In the data rows, 128 means zero.
Here is a table of points, one per row:
np.array([129, 127, 094, 131, 146, 103, 165, 111, 086, 136, 116, 107])
np.array([154, 158, 115, 156, 178, 162, 201, 153, 122, 188, 163, 132])
np.array([118, 128, 130, 133, 139, 152, 116, 138, 140, 112, 139, 128])
np.array([136, 113, 094, 126, 144, 088, 162, 120, 091, 128, 129, 110])
np.array([126, 118, 161, 123, 117, 121, 172, 160, 117, 092, 174, 134])
np.array([076, 137, 108, 120, 114, 115, 057, 153, 145, 166, 148, 132])
np.array([192, 117, 137, 167, 159, 183, 182, 132, 115, 107, 169, 125])
np.array([181, 097, 122, 145, 131, 151, 165, 094, 097, 061, 154, 111])
np.array([132, 124, 097, 136, 140, 082, 156, 108, 085, 132, 135, 121])
np.array([112, 110, 112, 112, 144, 137, 156, 140, 123, 125, 134, 106])
np.array([177, 203, 185, 068, 080, 088, 107, 073, 186, 169, 062, 220])
np.array([125, 113, 081, 119, 127, 083, 152, 101, 084, 120, 120, 116])
np.array([109, 132, 130, 113, 153, 154, 173, 149, 116, 130, 146, 136])
np.array([124, 176, 191, 202, 096, 175, 130, 198, 133, 162, 126, 129])
np.array([152, 149, 139, 164, 130, 143, 118, 107, 147, 128, 174, 140])
np.array([105, 111, 103, 110, 124, 140, 090, 124, 124, 093, 130, 104])
np.array([133, 126, 139, 130, 158, 162, 174, 160, 135, 145, 153, 140])
np.array([144, 136, 137, 144, 148, 146, 161, 152, 129, 115, 153, 148])
np.array([161, 188, 166, 073, 083, 099, 111, 074, 173, 171, 049, 203])
np.array([149, 137, 098, 147, 145, 104, 163, 126, 115, 142, 141, 134])
np.array([112, 120, 114, 122, 126, 150, 101, 134, 134, 104, 138, 101])
np.array([053, 116, 097, 110, 106, 103, 011, 165, 121, 198, 111, 110])
np.array([097, 106, 107, 115, 128, 127, 097, 118, 128, 100, 126, 105])
np.array([121, 095, 105, 140, 129, 153, 124, 164, 073, 111, 089, 083])
np.array([131, 137, 097, 127, 150, 105, 169, 120, 092, 144, 126, 114])
np.array([089, 103, 127, 157, 136, 067, 014, 137, 225, 084, 062, 179])
np.array([120, 137, 125, 137, 153, 162, 125, 149, 145, 108, 150, 121])
np.array([087, 104, 112, 141, 128, 107, 059, 134, 172, 101, 118, 135])
np.array([104, 118, 102, 144, 102, 097, 078, 088, 129, 119, 153, 120])
np.array([177, 202, 198, 066, 071, 088, 105, 096, 187, 182, 075, 204])
np.array([184, 116, 143, 168, 141, 172, 174, 115, 116, 091, 169, 133])
np.array([158, 147, 107, 162, 161, 111, 191, 133, 107, 144, 147, 139])
np.array([119, 140, 142, 147, 121, 169, 130, 190, 092, 155, 087, 096])
np.array([114, 128, 119, 127, 139, 142, 129, 139, 133, 107, 148, 116])
np.array([137, 118, 130, 166, 182, 198, 155, 199, 092, 138, 106, 102])
np.array([112, 103, 115, 106, 137, 139, 154, 149, 123, 115, 128, 118])
np.array([095, 109, 140, 093, 135, 169, 092, 177, 120, 131, 107, 072])
np.array([093, 100, 099, 090, 119, 121, 091, 112, 109, 077, 107, 091])
np.array([116, 120, 120, 121, 135, 144, 152, 141, 122, 112, 138, 118])
np.array([161, 185, 177, 053, 063, 078, 092, 076, 178, 176, 054, 199])
np.array([184, 202, 194, 078, 090, 096, 105, 084, 191, 189, 062, 219])
np.array([120, 091, 104, 161, 146, 171, 137, 171, 063, 091, 094, 083])
np.array([100, 106, 091, 128, 119, 114, 081, 122, 137, 101, 121, 118])
np.array([135, 143, 128, 135, 189, 159, 187, 154, 112, 181, 136, 116])
np.array([044, 151, 126, 138, 090, 081, 008, 140, 175, 199, 143, 152])
np.array([113, 104, 098, 150, 132, 108, 057, 139, 181, 111, 112, 155])
np.array([090, 056, 255, 051, 105, 043, 095, 116, 201, 217, 092, 098])
np.array([167, 103, 129, 158, 127, 157, 169, 097, 108, 083, 153, 121])
np.array([095, 100, 104, 111, 118, 124, 102, 114, 111, 089, 139, 103])
np.array([109, 106, 111, 122, 120, 135, 109, 116, 135, 095, 130, 106])
np.array([112, 108, 120, 120, 130, 134, 148, 132, 115, 106, 126, 109])
np.array([123, 126, 086, 116, 125, 091, 147, 096, 075, 125, 117, 100])
np.array([181, 113, 139, 170, 144, 159, 179, 109, 111, 086, 169, 128])
np.array([143, 125, 137, 171, 164, 181, 154, 196, 111, 127, 123, 110])
np.array([137, 129, 119, 158, 126, 139, 121, 111, 127, 114, 164, 113])
np.array([142, 176, 187, 075, 055, 090, 089, 098, 188, 159, 104, 176])
np.array([107, 115, 107, 117, 126, 131, 104, 122, 130, 095, 133, 110])
np.array([121, 133, 098, 120, 177, 159, 171, 142, 098, 166, 118, 105])
np.array([129, 120, 076, 121, 135, 077, 153, 099, 082, 119, 116, 099])
np.array([137, 130, 138, 136, 173, 177, 189, 171, 144, 155, 158, 151])
np.array([114, 119, 109, 120, 150, 158, 158, 156, 102, 163, 119, 086])
np.array([123, 119, 121, 117, 150, 139, 171, 145, 120, 132, 138, 126])
np.array([116, 102, 128, 112, 131, 136, 138, 131, 109, 104, 123, 121])
np.array([132, 133, 143, 136, 155, 155, 134, 151, 153, 126, 165, 126])
np.array([153, 151, 117, 160, 163, 115, 184, 133, 124, 158, 153, 140])
np.array([128, 180, 193, 091, 034, 082, 076, 090, 203, 167, 134, 183])
np.array([167, 137, 146, 179, 136, 138, 141, 155, 135, 096, 167, 142])
np.array([158, 136, 135, 172, 141, 154, 151, 108, 148, 120, 182, 147])
np.array([163, 197, 205, 074, 074, 084, 108, 094, 204, 191, 078, 211])
np.array([140, 144, 104, 138, 148, 114, 171, 129, 102, 154, 149, 123])
np.array([122, 107, 129, 122, 128, 124, 140, 130, 106, 105, 130, 124])
np.array([177, 097, 120, 160, 130, 146, 161, 079, 105, 060, 152, 107])
np.array([044, 120, 112, 125, 074, 071, 014, 097, 132, 160, 128, 130])
np.array([112, 128, 088, 146, 094, 105, 084, 080, 126, 110, 155, 132])
np.array([108, 100, 120, 100, 149, 146, 147, 134, 122, 116, 137, 108])
np.array([095, 114, 102, 108, 113, 122, 105, 114, 112, 080, 119, 083])
np.array([177, 206, 198, 077, 090, 100, 100, 082, 195, 191, 060, 223])
np.array([139, 107, 117, 146, 116, 115, 130, 133, 112, 087, 144, 119])
np.array([136, 113, 110, 165, 159, 193, 138, 190, 073, 127, 096, 093])
np.array([133, 094, 092, 145, 097, 126, 129, 069, 098, 067, 146, 109])
These points spread out most along one direction. For each point below, how far along it does it lie, from 0 to 99? 50 is the average, and the first point above lies past it.
np.array([129, 127, 094, 131, 146, 103, 165, 111, 086, 136, 116, 107]) : 58
np.array([087, 104, 112, 141, 128, 107, 059, 134, 172, 101, 118, 135]) : 44
np.array([137, 129, 119, 158, 126, 139, 121, 111, 127, 114, 164, 113]) : 55
np.array([112, 120, 114, 122, 126, 150, 101, 134, 134, 104, 138, 101]) : 54
np.array([090, 056, 255, 051, 105, 043, 095, 116, 201, 217, 092, 098]) : 20
np.array([095, 100, 104, 111, 118, 124, 102, 114, 111, 089, 139, 103]) : 55
np.array([177, 203, 185, 068, 080, 088, 107, 073, 186, 169, 062, 220]) : 11
np.array([125, 113, 081, 119, 127, 083, 152, 101, 084, 120, 120, 116]) : 55
np.array([104, 118, 102, 144, 102, 097, 078, 088, 129, 119, 153, 120]) : 46
np.array([144, 136, 137, 144, 148, 146, 161, 152, 129, 115, 153, 148]) : 57
np.array([105, 111, 103, 110, 124, 140, 090, 124, 124, 093, 130, 104]) : 53
np.array([158, 147, 107, 162, 161, 111, 191, 133, 107, 144, 147, 139]) : 59
np.array([143, 125, 137, 171, 164, 181, 154, 196, 111, 127, 123, 110]) : 66
np.array([154, 158, 115, 156, 178, 162, 201, 153, 122, 188, 163, 132]) : 62
np.array([113, 104, 098, 150, 132, 108, 057, 139, 181, 111, 112, 155]) : 42
np.array([128, 180, 193, 091, 034, 082, 076, 090, 203, 167, 134, 183]) : 14
np.array([100, 106, 091, 128, 119, 114, 081, 122, 137, 101, 121, 118]) : 49
np.array([184, 116, 143, 168, 141, 172, 174, 115, 116, 091, 169, 133]) : 64
np.array([139, 107, 117, 146, 116, 115, 130, 133, 112, 087, 144, 119]) : 57
np.array([152, 149, 139, 164, 130, 143, 118, 107, 147, 128, 174, 140]) : 50
np.array([149, 137, 098, 147, 145, 104, 163, 126, 115, 142, 141, 134]) : 55
np.array([131, 137, 097, 127, 150, 105, 169, 120, 092, 144, 126, 114]) : 57
np.array([123, 126, 086, 116, 125, 091, 147, 096, 075, 125, 117, 100]) : 55
np.array([135, 143, 128, 135, 189, 159, 187, 154, 112, 181, 136, 116]) : 61
np.array([181, 113, 139, 170, 144, 159, 179, 109, 111, 086, 169, 128]) : 65
np.array([112, 108, 120, 120, 130, 134, 148, 132, 115, 106, 126, 109]) : 57
np.array([121, 095, 105, 140, 129, 153, 124, 164, 073, 111, 089, 083]) : 64
np.array([097, 106, 107, 115, 128, 127, 097, 118, 128, 100, 126, 105]) : 52
np.array([120, 137, 125, 137, 153, 162, 125, 149, 145, 108, 150, 121]) : 56
np.array([133, 126, 139, 130, 158, 162, 174, 160, 135, 145, 153, 140]) : 58
np.array([044, 151, 126, 138, 090, 081, 008, 140, 175, 199, 143, 152]) : 26
np.array([120, 091, 104, 161, 146, 171, 137, 171, 063, 091, 094, 083]) : 71
np.array([124, 176, 191, 202, 096, 175, 130, 198, 133, 162, 126, 129]) : 49
np.array([093, 100, 099, 090, 119, 121, 091, 112, 109, 077, 107, 091]) : 53
np.array([133, 094, 092, 145, 097, 126, 129, 069, 098, 067, 146, 109]) : 59
np.array([161, 185, 177, 053, 063, 078, 092, 076, 178, 176, 054, 199]) : 10
np.array([167, 137, 146, 179, 136, 138, 141, 155, 135, 096, 167, 142]) : 57
np.array([095, 109, 140, 093, 135, 169, 092, 177, 120, 131, 107, 072]) : 54
np.array([123, 119, 121, 117, 150, 139, 171, 145, 120, 132, 138, 126]) : 58
np.array([114, 128, 119, 127, 139, 142, 129, 139, 133, 107, 148, 116]) : 55
np.array([153, 151, 117, 160, 163, 115, 184, 133, 124, 158, 153, 140]) : 56
np.array([132, 133, 143, 136, 155, 155, 134, 151, 153, 126, 165, 126]) : 54
np.array([192, 117, 137, 167, 159, 183, 182, 132, 115, 107, 169, 125]) : 67
np.array([137, 118, 130, 166, 182, 198, 155, 199, 092, 138, 106, 102]) : 69
np.array([137, 130, 138, 136, 173, 177, 189, 171, 144, 155, 158, 151]) : 59
np.array([181, 097, 122, 145, 131, 151, 165, 094, 097, 061, 154, 111]) : 65
np.array([053, 116, 097, 110, 106, 103, 011, 165, 121, 198, 111, 110]) : 38
np.array([112, 110, 112, 112, 144, 137, 156, 140, 123, 125, 134, 106]) : 58
np.array([167, 103, 129, 158, 127, 157, 169, 097, 108, 083, 153, 121]) : 63
np.array([161, 188, 166, 073, 083, 099, 111, 074, 173, 171, 049, 203]) : 16
np.array([089, 103, 127, 157, 136, 067, 014, 137, 225, 084, 062, 179]) : 29
np.array([121, 133, 098, 120, 177, 159, 171, 142, 098, 166, 118, 105]) : 62
np.array([132, 124, 097, 136, 140, 082, 156, 108, 085, 132, 135, 121]) : 56
np.array([136, 113, 110, 165, 159, 193, 138, 190, 073, 127, 096, 093]) : 69
np.array([116, 120, 120, 121, 135, 144, 152, 141, 122, 112, 138, 118]) : 57
np.array([095, 114, 102, 108, 113, 122, 105, 114, 112, 080, 119, 083]) : 54
np.array([177, 097, 120, 160, 130, 146, 161, 079, 105, 060, 152, 107]) : 64
np.array([076, 137, 108, 120, 114, 115, 057, 153, 145, 166, 148, 132]) : 41
np.array([112, 128, 088, 146, 094, 105, 084, 080, 126, 110, 155, 132]) : 47
np.array([118, 128, 130, 133, 139, 152, 116, 138, 140, 112, 139, 128]) : 52
np.array([107, 115, 107, 117, 126, 131, 104, 122, 130, 095, 133, 110]) : 53
np.array([163, 197, 205, 074, 074, 084, 108, 094, 204, 191, 078, 211]) : 10
np.array([112, 103, 115, 106, 137, 139, 154, 149, 123, 115, 128, 118]) : 57
np.array([158, 136, 135, 172, 141, 154, 151, 108, 148, 120, 182, 147]) : 55
np.array([177, 202, 198, 066, 071, 088, 105, 096, 187, 182, 075, 204]) : 12
np.array([140, 144, 104, 138, 148, 114, 171, 129, 102, 154, 149, 123]) : 57
np.array([114, 119, 109, 120, 150, 158, 158, 156, 102, 163, 119, 086]) : 61
np.array([122, 107, 129, 122, 128, 124, 140, 130, 106, 105, 130, 124]) : 55
